Rotation paths and how fast each direction turns (degrees each step)
Each turn is a multiple of 5 degrees from 10 to 175, or 0.
Each row of a path follows its step; steps can be skipped.

step 0:  -4  -2 -12  10  17  -1 -11   1 -12 -19  -6  -2  11   7 -23   2  31 -17   4  -1   3  -9   5 -20   8 -19  17 -28  16  10  11  11 -13   4 -24   1   5   3   9  14   3  -3  20   6  -5   3  10 -14   3 -16   0  -9  -9  -3  -4 -12 -10   0   3   6 -19   8  15 -15   7 -12  -5   3  -9 -15
step 2:  -2  15 -14   6  24  16  15 -18   9  10  -4 -13  -9  11  20  -9  -2 -10  -3 -16  11   8  -6  14  -7  -6  10 -21   5  14   2 -12 -11  -7  -4   8  -6  -1  17 -35  20  -9  19  -1   5 -11  13  -6  -9 -14   1 -12   8   5   5   9  12   5  11   6 -10  -9   5  -5 -18  -3  10 -16 -11   8
step 7: -40   5  -3  -5  -9  -8  -4   8   0 -14  -4   4  -2   3  24   0   7   5   0   2  24   4 -11  16  -3  17   8   5  -2 -14   7   2   2 -15   3  17   8 -20  -6   3  -7  -7 -19   3  -8  18   3  -3  16  -5  14  -4  -9  -3  11   4 -13 -19 -25   5 -28   2  10  -2   1 -15  10  15   4  14
step 8:  24  -4 -10  -5  -4   3   4 -10   3 -19 -12  -7  13  -5  -8  16   2   3  13  -9  16   6  17   5   9 -27 -13 -35   2  -4  -4   7 -30   5 -24   3 -20   9  -6  15   8  -3 -10   5   1   2   8 -16  -3  -8  -6   9  17   2 -25   1   2   3   7  11   7   5   0 -10 -12   5   2 -13   7  13
step 9:   5   9  -9  -6  -8  -9  18  12 -10   6   8  14 -23   4   8  -3   4 -20   1  18   1  -1  -3 -18  -8  10   4   4 -17 -19  10  -8  23  -5 -13  -6  38  -9   0  -3   4   9  -4  -1  21  17  -8   3 -12 -15 -12 -13  14  18  13  13   6  -3   2  17   1   3  -3  18  -2  13   6  11   6  14
step 12:  10   5   3  23 -11 -10  22   3   1   1  -4 -10   1   9 -10  21 -12  -3  -5 -19 -16   0  -9  19   5   4  23   1  -3  -8  15 -15  -7   3  -9   1  -8  12  -2   3   9  12  -3  20  -5  -7  23 -15  17   8 -19  14  -7   6 -12   9   4  -4  -7  22   4  33 -17  10   2  17   8   3  -1   1
step 17:  -1   9 -25  -8  13   2 -10   7   7   4  19  13 -11  14  11   1   3  -9 -11   9   4   1   4 -21 -11   1  10   3  -6  -1   2  -9  29 -27 -13   2   1  -7   9 -17   2  20   8   7 -11  -8  15 -14 -10  -6  13  -6  -4   2 -13 -13  -7  11  32  12 -10 -11 -19   1   4  -1  23   1   9   9
step 19: -10 -16 -11   8   3   2  -2  -2  23 -13   1   9  -4  -1 -21  -8   9  -4  -2   2  -8  21  17   4   4  -2  -6 -23 -23   2  12  -4   6 -28  -4 -14  -8 -21 -20   7  -5   2   0  14   0  -6   5 -20   6  -7  -4 -10   1  13  14  20 -10  13   2  -4  11 -15  -1 -26 -22  12  -9  -8  -5  -6
step 20:  27   5  10   0   7   0   4  17   4  18 -11   8  -6  15   6  14 -12  15   3  15  -8  -5 -14   5  12   9 -12  15  12  -9  17   1   0  -5   1  -1  13 -12   4  15  16  16  -1  -9  -1   8   5 -11  -2   0 -33  25  -5  -7 -12  -4  24  -3  11   5   6  -1 -10  22  22  14 -11  -8   4  -2
step 21:   7 -14  -7   1  -6   1  -1  -8  -7   9  30  -5  -6  -6   4   4  -9  13 -28   9  -7 -10  -3 -15  12 -19  16 -17 -11  25  -5  -3   6 -17   2   3   6   2   2 -22   3   9   5   6   3 -20 -22   5  10  -2  29 -11 -24   9   6   4   6 -11   1 -13   8 -12  11   5 -14   4   5   1  -9 -17
Speeds:
 0  2 -3 -1  0  0 -4 -1 -1  5  1  4  2  5 -4 -1  2  3 -5  0 -5  1  0 -8 -2  1  0  4 -3  0 -3 -1 -1  3  1  0 -2  7 -3  1  5  0  0  3  0  1  0 -2 -1 -4  4  0  2 -3  1 -3  1 -5 -2  2  2  2  3  2  5 -4 -1  3 -3 -4 -> 65
-3  1 -3 -2 -3  0  4  2 -2  4  1  2 -1 -1  9  4  1 -2  0  5 -2 -1  0  1  2 -2 -1  7  4  6 -1  0  2  2  0  1 -5  1  1 -6  0 -1 -1  1  2  0 -2  4 -3 -2  1 -3 -2 -1  5  2  2  1  6  0  1 -1  0 -1 -1 -3  6 -3 -1 -1 -> 95
-2  0 -4  0  3  3  0 -3  0  0 -3  4 -2 -5 -2  4 -1 -1 -1 -3  2 -4  7 -1 -2 -2 -4  2  1  1  1  1  0  1  0 -2  0 -2  3  2 -1  4  4  3 -2 -2 -2 -6 -3 -2 -3  0  5  2  1 -4 -5  2  2  1  3  0  4 -5  4 -2 -5 -4  0  2 -> 130
-2  0 -1  3 -1  2  0 -3  6  1 -2 -5  3 -1  5  3 -2  0 -7 -3  0  8  2 -2  2  4  2 -3  3  2  1  0  0  4 -3 -2  0  0  3 -2 -1  2  3  4 -2  4 -1  2  1 -2  5  5 -1  1  1 -2 -3  3  0 -3 -2  1 -1  5  4  0  2  4  4  3 -> 70
-7  2  3 -2  5  3  2  0 -4 -1  0  4  6  0  4  0 -1 -6  0  3 -1 -2  1 -1 -3  3 -1 -6  1 -3  1 -3 -5  3 -2  0 -1  6  5  1  0 -3  4 -4 -1 -2  1  3  1 -1 -2  0  0 -1  0  5  1 -2 -2 -2  3  1  3 -1 -1 -2  0  3  2  3 -> 10
-6 -1  2  4  0  2 -4 -3 -2 -5  0 -4 -4 -1 -3 -5  0 -1 -4  5  1 -3  0 -1  3  1  0  1 -4  0  0  0  0  1 -3 -4 -5 -1  2 -7 -1  1  1 -1 -3  3  4 -2 -9 -1 -1  5 -1 -3 -1  0  4 -2 -2  1  0  0 -3  1  1  0 -2 -4  0 -1 -> 25

step 1:   0 -13   9 -10   1   7 -13  -7   8  19  -8 -15  -7 -13  -9   1 -12  23  -8   8  16   7  -6  -2   0 -10 -11  13 -11   7  14   5  27  13  -7 -11   3  10 -15 -13  15  -7  23   7  -1 -11 -14   9   3  16   1  15  -3 -15   2  30   1   6 -14   4  -4 -12  28  -8  17   9  -4  -7 -13   8
step 3:  -2  -3  -4  -1  -4  17 -10  -1  19  11  -6  -9  11   1  -9   7   9  20 -21  15   0  14 -25 -19 -17  -1   2   3  -5  -1   1  -3 -15  15  -1  -8 -13  22 -12  -3  -6  24   8   9  -2 -17  20   3   5   9  30 -23  -6  -3  -8  -9  -7  -7  -6  -1  -9 -25   7   3   3   8   6  16  -3 -11
step 5: -17 -22  13 -29  14  26 -18   4  14   0  -9  -7   8  13  -6   4   6  19  -1  -3   1 -19 -18  -9  -1   1  28  -1  -2   7  -1  10  16  23   9   6  -3   2  12  11   8   0 -16  -6  11  18   0   6 -10   5   8 -18   7   4   8  11  16  -9   1   5   0 -11   8 -20  -9  -1 -10  14  11   9
step 6:  -7 -18  -1  -3 -11   8  -6   1 -11  10   0  -4   9  -7  11  -4   6   0   3  -1  25 -12  18 -12  -2 -14  32 -19  13  -3   1  -5  30   9   8   2  24   7   6 -10  18  -3  15 -16  18   5  -7  -3 -12   6   2   5  -7 -10   3  14  -2 -12  18   4  -3 -17  -1 -12 -27   0  13  11  10 -10
step 8: -11 -17 -15 -12 -22  12 -19  14 -15  13  -5 -12   9  -4 -19 -17  10  -7 -10   0  20  -9  18  19  -4 -13  -2   0   5  -5   0  13  -2 -11  -5  -5   0  20   1 -21   6  -1  15  16  -1 -22  -3  -1  16  -9  17  11   8   9  -5  14 -10   3  12 -13  -4   2  20   6   6  13  16  13  -2   9
step 10:   8  -9  -2   6   9  22   2 -13  12  14   2  11   0  10   0 -11  11  11 -25   6   3  -1  -5  -7 -18  -2  -9 -10  12  -5   3  -6  12 -10   1  18 -14  28   4   0   9  -1 -11 -13  10 -16 -10  -5   3  12  17   4  13   6 -12  15 -16  -4  12  18  18  10  13   8 -11  30 -10  22  -6  -9
step 12: -33   2 -11 -13  13  21  21   4  -3  -2 -23   1   0  -7  14 -14   3   3  -2   4  19 -10   1 -26  -1   5  23  -8 -11 -13  10  17   6 -16 -15   7  -7   9  -9   2 -16  -5   8   4  15   0  10   5   6   9  11  -4 -20   4   9  13  -9   3  18  16  11  -4  17 -20  -5   4  -3   8  10   0
step 13: -35 -23  -2 -11   2  12  -6  -3  18  -2 -22 -25   3   1  -2  15  -9  10 -12   7  -7 -12   1  -1   5 -14  28 -15  -6 -11   5   9   3  15  -3  -8  -9  -2  10   8   3   6   8   9   0  10   2   7 -12  13  15  -1   1   4   8 -16  10 -14  17 -16  -8 -11   7 -15  -1   2   7  21  17  18
step 14:  -7 -25   3   2  -3  12   1   7  -5   4 -11 -17  -5 -20  12  20   8   3  -7   4  12   0  21  10   2 -22  10 -10  -4 -21  21  -6  19 -11   8 -16  14  25   4 -10   4   0  12 -16  13   6   5  -9   3 -11   4   4   5  -1  11   8  -1  -5   5  -6  -9 -17   0  -5 -11  -1  -1  35   7 -24
step 15: -10 -15   4  -8 -10  16  -5   3  18  15  -1 -19  13   5 -13  29  14 -13   3   4  -2  -8  12  21  -5 -15  -9   5   4  18   2  -4   6  13  -3 -21  -2  16  -1   7  19  12 -10 -12   4  17   2 -15  17  -4  20   0  -7  23  15  25  -7   9   2 -13   3   7   2 -11 -15   4 -12   6  -5   7
Speeds:
 2  3 -6  5 -1  1  2  0  0  0  0 -1  4  2 -2 -5  5 -2  2 -2  2  2  1  0 -3  0 -3 -1  0  6  3  9  0 -3  3 -6  1  3 -2  3 -2  2  1  2  1  3  2  0  3 -1  2 -2  1 -2  1 -4  1  5 -1  0 -1 -5 -2 -3 -4  4 -1 -4  2  2 -> 90
-5  6 -1 -4 -2 -4  0  3 -1 -3 -1  1  1  1 -3 -3  1  0 -3  0  0  1 -1 -1  1  6  1  1  1 -2 -2  2 -5 -2  3 -2 -2 -1 -2 -2 -2 -1  2  5 -1 -3  3 -2  3  0  3 -3 -9  7 -3  2 -3  1  4 -5 -1  0  2  1 -2 -6  2 -1  0  1 -> 85
 5  4  2  1 -3  2  3  2 -6  0 -3 -1  2 -2  6 -6 -1 -6 -3  2  3 -5 -1  1 -3  3  0 -5  0 -6  2 -3  1 -4  0  0  3 -2  2 -2  0 -1  0  3 -4  1 -3 -4  2 -2  6 -1  2 -4 -1  2  1 -2  0  0  4  4 -1 -1 -2  2 -1  2  1 -1 -> 175
-3  6 -2 -1 -1 -6  0 -2 -4 -1 -1 -5 -3 -3  4  5 -1  3 -2  0  1 -6  1 -3 -2 -3  0  2 -1  4  1  7  4 -2 -3 -4 -1  1  2  0  0 -2  4 -2 -2 -3  0 -3 -3  3  1 -1  3 -2  5  0  0 -1  1 -1 -4  3  0  3  1 -2  5  1 -2  3 -> 60
-4 -1 -3  3  3 -3  2  3  2 -1  0  1  0 -1  1  3 -1  2  1  0  1  4 -1 -3  0  2  4  3 -4 -3  4 -1  5 -2 -1 -5 -2  0 -1 -5 -6  0 -5 -2 -1  1 -2 -5  2 -4  0  6 -1  1  0  5  1  1  0  5  1  1 -4 -1 -3  0  0 -7 -4 -1 -> 140
 0  3  3 -5  2  2  3  0  0  0  3 -3  4 -1  2  4 -1 -1  0  4  0  1 -7  2  5  0 -3 -4 -5 -6  4  3 -4  3  0  2 -2  5  0  0 -1 -2  0  1  1  2  0 -3  2  4 -4 -2 -3 -4  5 -4 -2 -3  3  4 -2 -2 -1  2 -4  3  2 -1  0  1 -> 40
